In the data rows, 128 means zero.
Some points, one per row:
[114 104 237  66 103  84 168  84  29  58  95 136  75 135 180 121 184  93 181 163 100  61  96  69 202 121  83 124 208 156 106 172]
[177 130 219 107 130 113 124 149  74 125 144 110  88 165 150 125 165 156  93 126 129 109 123 140 152  97 110 108 125 135 128 142]
[129 168 126 192 153 176 114 141 110 113 122 130  81 134 136  84 143 135  95 152  82  70 115 126 117 133 119 116 129 138 109 158]
[120 150 241  56 122 184 185  43 112 128 188 103 115  89 149 223 187 118 183 194 153 131 102 116 123 133 130 162  97 134  67  55]
[150 127 185  77 136 128 143 142 157  96 161  99 100 150 150 155 167 153 142  55 132  67  78 128 169  83 101 132 134  85  79  97]
[196  54 219  59  82 173 240 252 255  75 220 177  17 146  48  97 201 177  99 182 115 103 148 119  62 128 109  87  74  24 177  83]
[146  87 102 150 108  97 126 117 146 169 168 113 133 145 187 130 135 127 113  96 114 145  68 130 115 161 135 150 179 156 170 126]
[106 133 144 119 137 101 128 115 121 123 134 136 124 123 100 149 138 112 123 124 154 134  92  88 133 107 149 113 121 144 120 128]
[116 106 106 147 143 131 124 132 141 156 101  71 109 154 136 166 171 148 103 120 136 113 111 130  91 139 136  98 111 157  82 126]
[ 94  89 157  98 111  72 114  79 120 128 170 120 145 111  90 176 101 117 129 164 135 129 138  92 117 116 122 160  64 172 118 109]
[134 108 235 129 125  94 182 204 113 146 143 102  63 189 149 105 174  30 150 115 114 108 100 155 221 153  95  99 167  59 111 125]
[115 110 152 110 117 132 146 103  79 112 159  86 134 109 125 147 198 170 145 130 128 106 181 104  78  85 103 164 123 138 131 127]
[129 171   0   4   0 255   0   0  43 249  68 140 188  58   9  66 255  55 230 205  99 145  84  69  77 195 127 129  35 109 129 126]
[ 59 118 185  42 135 156 152  59 135  63 131  91 184  87  88 218  99 104 201 203 144 176  97 114 120 151 145  95  76 145  47  92]
[141 117 129 163 120 101 136 128 100 129  91 119 133 129 115 102 136 147  81 102 162 177 156 116 180 148 148 144 141 148 105 151]
[160  64 166 133 133  82 138 172 112 129  86 148  53 157 119 105 198  56 122 110 135  79  45 147 157 132  46  89 118  94 136 128]
[ 74 134  77 121 144 133 118  89 169 138 102 133 181  70 132 140 136 155 180 181 161 178 141 125 102 149 150 161 110 151  75 162]
[138 135 129 137 132 160 114 129  84  88 133 116 129 160 147 139 117 117 137 126 132 150 123 135 112 133 128 148 162 119 111 144]
[148 204 143 141  92 142 125 129 117 132 141 131 168  58 154 146 101 127  81 132 158  83 120 122  84 121  89 112 106 170 201 114]
[180 142  13 212  88 118 110 135  80 147 168 190 202 134 139  53  60 172 106  80 139 128 172 152  95  64 239 134 146 108 154 139]
[147 159 171 150 155  86 151 114 129 130 134 125 146 160  96 137 137 165 139 149 129 169  99 133 122 109 143 120 115 183 142 154]
[101 167 138  63 128 149 107  39 127 107 149  98 178  92 127 194 124 144 201 191 140 118 164  95 115 142 133 123  79 131  89 111]
[130 107 189 116 123 148 150 200 121  93 137  86 111 165 131 164 206 165  78 101 107  95 101 126 159  87  47  88 105 103  53 123]
[148 126 118 126  57 159  87 113 132 103 150 143 119 130  97 181  90  57  92 178 124 151 148 126 122 159  54 101 135  98 147  92]
[151 140  83 138 122 143 124 142 121 122 109 170 132 116 106 119   0 151  85 102 180 176 190 134 153 160  76 171 148 164 181 118]
[163 154 133 201 137 123 142 151 162 145  92 161 137 132 148  60 130 112 153  86 124 120 123 155 144  90 173 137 105 122 151 133]
[109  82 117  85 139 111 131 225 155 185 108 155  43 159 101  57  79  94  77  82 143  94  71  65 139 181 170 118 149 134 203  94]
[136 144 134 143 107 129 113 193 121 171 152 138 140 143 122 133 115 206  76 117 114  97 148  94  79 153 116 161 120 164 158 114]
[158 126  91 129  72 138 136 129 114 145  68  88 157 124  90 173  56 168 191  86 104 176 120 166  99 146 117 127  91 100  78 150]
[165 124 162 168 156  95  94 165 115 162 157  92  79 123 138  84 188 160  97 105 109 103 109 133 201 105 124  20 134 104 117  88]
[151 105 151 131  89 144 170 175  91 182  44 149 141 181 139  49  76  78 155  65 119 158 149 173 128 140 172 173 157  74 182 175]
[133 140 122 122 157 136 158  78 191 143 111 143 144 109 164 168 133 137 150 152 118  85 143 140 109  84 179 110  68 144  83 138]
[163  79 140 110 148  87 103 220 122 150 122 125  36 118 123  71 133  75  91  93 119  75  78 128 182 135  91  90 169 144 132 142]
[130 126 136  90 140 152 119 162 140 122 119 141  50 107  92  76 194 126 167  78  94  76 152 147 196  95  88 100  94 130 123 141]
[153 100  13 137 149 162  85 140 125 140 111 170  86 166 105 110  95 149 114 116 147 147  84 157 165 163 162 149 173 103 182 155]
[122 120 145  56 142 133  96  87 139  82 140 120 164  85 124 159 124 137 145 152 107 142 147 130 151 128 175 120 116 120 114 130]
[146 132 151 110 103 126 114 158 138 146 126 126 119 123 117 137 122 127 128 130 117 112 110 122 107 134 160 118 121 177 138 117]
[146 111  47 179 139 118  94 137 117 172 137 154 115 118 129  89 132 162 111 101 160 139 157 129 104 114 140 134 153 117 144 160]
[175  95  60 221  98 139 118 142 128 118  78 197 125 116 116 147  78 149 109 150 135 155 146 161 123 156 171  95 143 137 173 148]
[ 78  65 172 155 103 156  86 161  64 107 165  90 147 182 139 114 161 200   0  99  82 138 142 126  78 126  16 199 150 100  90 155]
[103  75 184 110 114 214  90 176  71 100 165  72  43 129 118 101 176  81 101  61  98  61 153 134 175 135  54 131 177 139 114  81]
[172 130  78 128 146 150 127 116 144 146 133 147 151  80 133 149  80 122 106 107 153 154 115 122 123 136 135 164 111 147 119 126]
[ 83 102 132 137 112 112 105 140  95 141 114 127 138 166 142 145 166 112 113 113 114 151 107 148 103 135 119 117 145 136 158 157]
[124 120 140 168 134 108 110  95 114  73 147  92 140  93 124  83 111  90 149 130 104 137 137 157 109 200 101 126 112 124  65 137]
[157 115 111 154 134 120 143 187 119 185  99 158 103 147 110  67 138 128 125  99  87 119 122 147 158 106 125 130 143 126 163 139]
[125 119 100 131  80  76  93  78 117 102 125 178 141 146 120 142  98 167 141 182 121 143 168  91  72 118 158 138 155 148 128 139]
[ 75 128 150  97 126 147 131  58 131  99 137 111 173 162 120 151 138 138 173 167 126 147  86 120 117 125 120 135 131 118 122 112]
Here are 24 more points, each followed by its number:
[173  92  75 161 186 135 115 124 125 123  76 122  94 133 120 126 110  92  91  81 130 160 136 139 110  64  94 129 168 160 163 129] 0
[159 117  70 149  79 128 119  82 161 135 158 139 141  71 137 122  90 104 122  91 131 174 120 144  92 119 124 101 136 151 152 183] 1
[ 75 168 180  61 121 164 110  42 133  44 169  72 127  76 154 236 137 121 185 206 160 122  94 143 131 133 144 129  86 125  48  95] 2
[136  89 209  61 136  99 160 204 183 124 142  97  13  92 102 196 169  69  84  66 113  71 113 121 243 100  38  67 119  89 120 125] 3
[158 153  51 183 114  95 131 155 158 118 129 122 170 120 153 133 104 150 138 120 125 162 156 144 111 124 133 100 145 159 126 158] 4
[164 144 168 153 122 129 177 161  73 107 129 119 146 192 105 127 132 124 134 160 130 129 131 154 165  52  81 128 106  99  94  88] 5
[ 84 167 108  88 155 119 136 150 104 133 133 133 168 136 158 133 138 102 155 118 113 162 152 101  59 165 163 159 137 155 125 150] 6
[153 111 251  64 171  72 184 167 119  93 138  69  30 129 133 142 177  86 146  71 155  48 111 111 176 151  64  88 142 122 129  84] 7
[ 94 110 107 168 161 117  88 179 177 163  63 126 147 140 112 135  78 162 148 149 103 144 135 170 118 160 125 114 190 150  93 122] 8
[114 137  71 184 109  83  98 150 113 125  99 147 100 147 113 111 132 169  94  99 116 146 185 153 143 136 144 147 121 132 131 161] 9
[144 143 146 134 151 144 122 131 151  94 145 113 100  96 149 141 199 206  59  79 109 156  83 106 154  75 125 137 120  79 152 100] 10
[118 166 142 108 154  79 114  61 169 103 142 101 202 127 136 222  94 116 186 204 127 120 144  82  64 149 127 167  95 202 104 161] 11
[ 62 170 184  23 152 136 148  82 129  73  97  77 126  24 113 255 156 138 225 203 171 132 160 122 144 122 127 144  55 132  33 115] 12
[130 101 102 191 151 116 124 136 136 156  73 117 100 165 126 113 120 154 105 152  99 142 118 116 121 177 118 126 182 100 129 170] 13
[ 70 102 121 155 141 122 144  86 180 133  96 124 155 115 106 166 128  86 130 122 128 159  95 120 106 171 106 159 112 167 156 131] 14
[172 155  98 161 119 139 100 158 109 162 116 161 143 148 126  99 123 103  92  86 145 111 131 166 136  74 119 123 124 108 124 159] 15
[123 111 131 175 159 117 143 169 109 192 129  85  67 121 143 107 201 172  83  85 117 129 160 155 140 102  87 154 155 159 150 123] 16
[151 129 244  86 166 172 153 187 139 129 140 122  26 148 138  96 196  91  69 102 105  57 136 127 203 106  50 107  74 112  85 131] 17
[ 99 102 176 105 128 164 138 127  78 104 119 126 132 173  99 137 123  86 115 100 131 183 113 117 137 176 139 153 167 137 134 125] 18
[162 128 127 141  87 130 156  54 131  79 165 181 190  83 161 135 107 128 130 100 125 149 106 147 120 111 202 115 134 127 112 145] 19
[ 85  71  32  62 111 126 111 125 169 178 112 141  97 130 104 109 130  62 145  88  66 157 126  52 140 149 206 110 132 160 143 144] 20
[107  84  59 135 111 123 101 116 148 169 102 165 130 136 122 109 146 136 107 117  92 170 156 117 140 100 147 143 127 143 131 162] 21
[ 80 125 108 115 131  81 129 146 126 137 125 167 179 139 108 122 103 132 108 138  75 163 120 135 111 122  92 109 131 146 166 157] 22
[150 178  98 113 126 170  95 112 187 161 142 135 146  79 142 125 147 127 154 134 140 108 160 147 139 149 143 125 139 128 125 153] 23
Which of these numbered points is nearest to each point below, looking only along the 3 directions in which the first points spread most? Its number follows each.
[121 185 184  85 133 143 119 189 130 138 186 129  13 137 170 103 196  95 103 148  98   7 150 103 153  99  39  44 135 126  98 134] > 17
[131 136 101 179  90 134 178 166 155 121 138 154 106 143 129 116  86 139 109 166 183 193 131 101  12 157 172 189 141 100 161 120] > 4
[158 159 146 128 140 121 156 137 120 144 152 156 141 129 130 132 135 104 163 117 102  84  99 139 120 151 151 105 135 116 119  88] > 18
[142 189 217  77  96 158 179  90 185 137 195  76 194 157 106 188 110  72 199 209 124  91  62 141 173 137 137  87 108 119 117  85] > 2
[110 124 126 110 130 154 114 175 138 157 127 137 125 152 132  91 134 154  84 101 100 125 148 120 102 168 154 168 168 143 155 134] > 13
[156 147 113 135  91 107 119 115 167 121  90 116 144 119 112 130 114  98 139 142 126 139 111 122 133 140 120 105  91  87 151 135] > 23
[ 97 124  98 160 151  94 109  67 135 122 103 122 134 144 134 157  74 187 153 177 138 165 129 126  88 122 123 143  97 152 130 144] > 19
[ 22 198 130  95 156 148 123  29 153 123 111 105 211 116 155 207 102 143 229 181 131 189 121 116 150 138 148 112 108 111 106  99] > 11
[125 104 153 143 150 124 152 140 168 103 147 104 110 151 120  82 135  88 144 115 116 140 132 131 176 105 126 150 168  84 120 120] > 10
[ 81 199 153 148  87 147 139 126 136 134  75 159 165 129 166 121  87 128 193 156 125 118 151 101  83 120 136 123 126 154 130 163] > 6
[106 183 113 109  89 124 112 124 159 107 143 121 154 115 105 210 100 101 195 158 125 128 120  86 106 140 179 131  81 124 107 112] > 14
[196  88 170 160 141 153 114 139 115 124 123 131  88 193 139 122 155 153  83 109 100  93 104 175 147 120 159 127 137 160 172 123] > 16
[ 95 121 132 196 117 132  68 164 111  99  48 126  51 149 126  33 135  96 110  72 142 204 177 186 142 132 110  96 106 135 142 190] > 15
[160 118 112 128 129 125 155 165 167 147 111 160 136 115 121 124  97  95 144 108 143 118  85 150 212 108 235 104 117 180 151 128] > 13
[106 129  78 135 152 129  95 131 148 151  56 145 142 114 138 118  88 102 166 105 114 148 133 178 148 130 168 137 115 140 148 137] > 21
[ 20 131 111  70 140 131 141  74 143  88 119 107 184  93 144 143  77 111 210 188 159 152 164 125 110  98 146 142  82  98  89 136] > 11
[147 121 173 146 144 129 141 140 144 111 177 161 167 120 109 121 166 153 108 117 114 104 160 118 126 127 145 136 134  78 133 101] > 10
[ 89  75 148  77 157  95 127 138 161 160  72 153  47  72 167  76 108 129 174  97 206 157 111 106  91 119 121 113 122  58  84 137] > 18
[115 133  69 161 162  90 197  46 148 155  69 147 136 108 147 134  84 155 183 191 149 150 142 170 131 114 174 164 105 151 115 159] > 19
[131 174 129  96 145 144 173 131 143 137 162 101 144  94 132 163 129  99 165 121 145  91 112 109 114 129 198 132 118 153 124  73] > 14
[121 102  87 123  83 102 134 137 132 136 115 129 223 122 147 120  96 116 151 146 133 149 128 146 123 185 168 155 110 152 153 125] > 1
[137 104 143 137 128 132 164 205 125 146 110 142  60 167 132  89 126  77  81  73 113 144 168 134 171  95  74 120 124  97 141 147] > 16
[188  75  35 173 132  52 123 153 157 127  57 110 111 111 107 119  57 167 108  99 163 125  54  95 120 121 124  85 112 156 103 145] > 9
[187 146 127 112 122 121 124  68 116 136  78 139 161 104 130 154 129 137 170 146 127 145 134 140  71 142 207 122 143 125 137 103] > 6
[ 78 163  78  68 129 102 127  76 188  80 143 108 227  35 137 255 108 138 188 186 159 118  91  60  79 137 142 171  63 165  76 121] > 11
[143  58 152 186 184 117 113 217 134 137 127 162  54 213 165 110 122 161  64  94 116 114 167 160 166 125 128 101 171 120 119 148] > 16
[ 81 146 141  85 117 122 144  57 162 102 163 109 155 125 148 185 135 139 183 177 160 131 141 118 108 122 179 154 112 140  83 104] > 11
[ 93 152 138 104 121 115 124  89 149 133 134 114  71 118 153 130 147 109 138 126 143 128 101 105 113 129 130  97 131 126  90  81] > 18
[ 38 130 173  97 137 125  96  42 161 114 161 137 180  65 108 155 110 137 162 160 131 111  90  85  88 168 185 125  99 163  83 122] > 11
[ 95 142 115 104 102 141 157  77 137 100 149 142 135 111 152 151 109 129 132 135 168 138 174 124  92 118 179 151 120 149  90 161] > 19
